In the rows, 128 means zero.
Named moves (each a turn or a mirror), then the moves between two rows, first move first; the first pair answered
razu:
[134 150 136 132 153 136 147 123 111 131 137 136 101] => [131 146 136 135 154 134 144 120 111 128 137 136  99]
[151 128 104 152 128 134 147 156 112 101 152 166 120] => [154 132 106 152 125 138 146 155 111 102 148 165 121]
[ 86 168 132 103 187 150 127 101 120  82 147 158 114] => [123 200 129 108 159 173 159 113 117 125  94 160 129]
ruf:
[ 92 146 122 126 162 121 118  90 142 136 117 116 164] => [ 99 150 124 116 167 126 125  84 162 132 125 124 138]
[170 122 108 128 109 169 154 126 151 141 129 143  82] => [149 117  96 152  98 156 144 142  92 158 104 126 151]
[124 124 114 118 116 120 142 140 131 121  99 132 134] => [127 127 119 114 119 126 144 137 143 121 107 134 118]
Tagas:
[129 141 127 112 125 131 130 131 139 100 128 101 118] => [129 146 125 115 126 132 132 131 134  94 131 110 122]
[101 152 144 100 113 139 110  99 158 153  93 103 125] => [120 183 111 112 126 165 142 117 120 129 100 154 135]
[135 158 127 141  99 133 151 122 119 165 113 128 153] => [129 146 134 136  96 126 144 116 124 173 111 114 148]
[124 146 107 126  90 145 106 129 166 115 139 137 141] => [125 151 107 128  92 144 107 128 169 114 139 138 141]
lim:
[110  95  96 126 140 123  89 161 114  87 151 156 133] => [101  97 100 131 137 119  92 159  91 101 138 147 160]
[154  60  80 160 113 153 143 171  94  78 187 162 126] => [138  81  68 154 135 160 136 170  84  66 179 177 135]
[126 149 136 142 160 129 113  86  90 127 134 140 153] => [145 125 152 152 132 118 124  87  92 143 139 117 153]

Each pair is two moves apart.
[137 154 108 116 107 155 125 142 114 145  88 164 164] => [ 93  99 120 121 125 121  92 128  94 116 132 135 177] -> razu lim
[ 98  92 143 123 134 107 114 123 106  98 160 114 159] => [159 129 147 135  89 134 157 137 114 156 106 111 160] -> lim razu
[156 105  79 160  94 146 123 163 103  97 161 167 124] => [149 123  80 147 114 155 124 157 114  84 162 182 107] -> lim ruf
[150 150 179 100 157 163 157 109 147 132 128 133 107] => [115 128 165 127 153 141 130 124  80 133 116 111 186] -> razu ruf
[118  91 118 150  84  94  64 143 167 154  89  83 136] => [162 132  73 185  87 133 130 178  91 122 101 151 165] -> Tagas lim
[119 123 149 128 122 134 127 127 115 130 159 117 122] => [114 124 141 130 127 134 123 129 102 128 154 119 133] -> lim ruf
[187 153 110 126 141 166 167 138 158 118 133 154  85] => [128 116  91 161 142 131 123 150  65 112 130 125 189] -> razu ruf
[130  61 153 124 122 121 101 119 162 149 183 122 107] => [164 156 124 114 119 172 137 131 161 187  99 162 118] -> lim razu
[128 151  79 118 142 139  85 145 159 122  94 158 124] => [115 142  93 128 127 126  84 143 132 151  75 125 165] -> lim Tagas
[ 81 131 122  81 183 126  64 125 168 113  89 134 137] => [128 135 142 104 126 130 101 138 154 180  41 102 168] -> razu lim
[105 157 120  89 174 134 124  96 158  92 147 121 111] => [110 123 151 118 132 108 142 102 112 143 123  63 170] -> lim lim
[ 88 157 153 101 161 130 114  95 150 130  98 138 132] => [107 144 172 103 146 126 126  88 160 147 103 121 122] -> lim ruf
[117 155 110 121 146 137 127 122  99 130 108 145 151] => [114 136 141  99 145 127 115 102 155 138 114 124 105] -> ruf Tagas
[115 106 140 122 103 108 105 118 199 141 104  77 117] => [119 106 129 126 102 109  96 121 207 131 112  88 107] -> ruf lim
[153 105 170 120 109  96 137 128 128 140 118 110 124] => [144 108 144 125 134 106 143 137 101  91 154 150 121] -> Tagas razu
[103 103 102 141 137 159 136 140 121 127 145 133 156] => [122  96 114 132 132 162 143 135 150 127 163 131 119] -> lim ruf
[144 162 143 129 139 122 141 125 146 147 100 139 121] => [154 146 146 142 121 114 141 132 138 158  97 123 131] -> ruf lim
[178 148 103 151  95 148 139 139 135 147 134 183 130] => [162 157  99 150 104 152 139 138 112 154 119 181 157] -> lim lim
[174 140 109 173  71 132  99 161 121 153 115 150 142] => [165 164  90 162  97 145  92 158 137 127 122 182 119] -> lim lim
[114 138 110 165  94 137 127 125 101 115  98 149 149] => [106 162 114 140 117 149 133 110 124 104  99 166 124] -> ruf lim
[ 79 133 103  98 126 113  59 154 139 115 141 108  98] => [ 89 156  79 113 133 132  84 172  97 100 140 142 118] -> ruf Tagas
[151 135  90 142 121 136 114 158 152 114 137 172 107] => [123 107 107 147 101 105  83 155 140 143 115 120 147] -> Tagas ruf
[113 150 117 126 174 154 143 126 120  99 150 169 107] => [ 76 124 148 107 170 125 103 105 147 126 128 118 115] -> Tagas lim
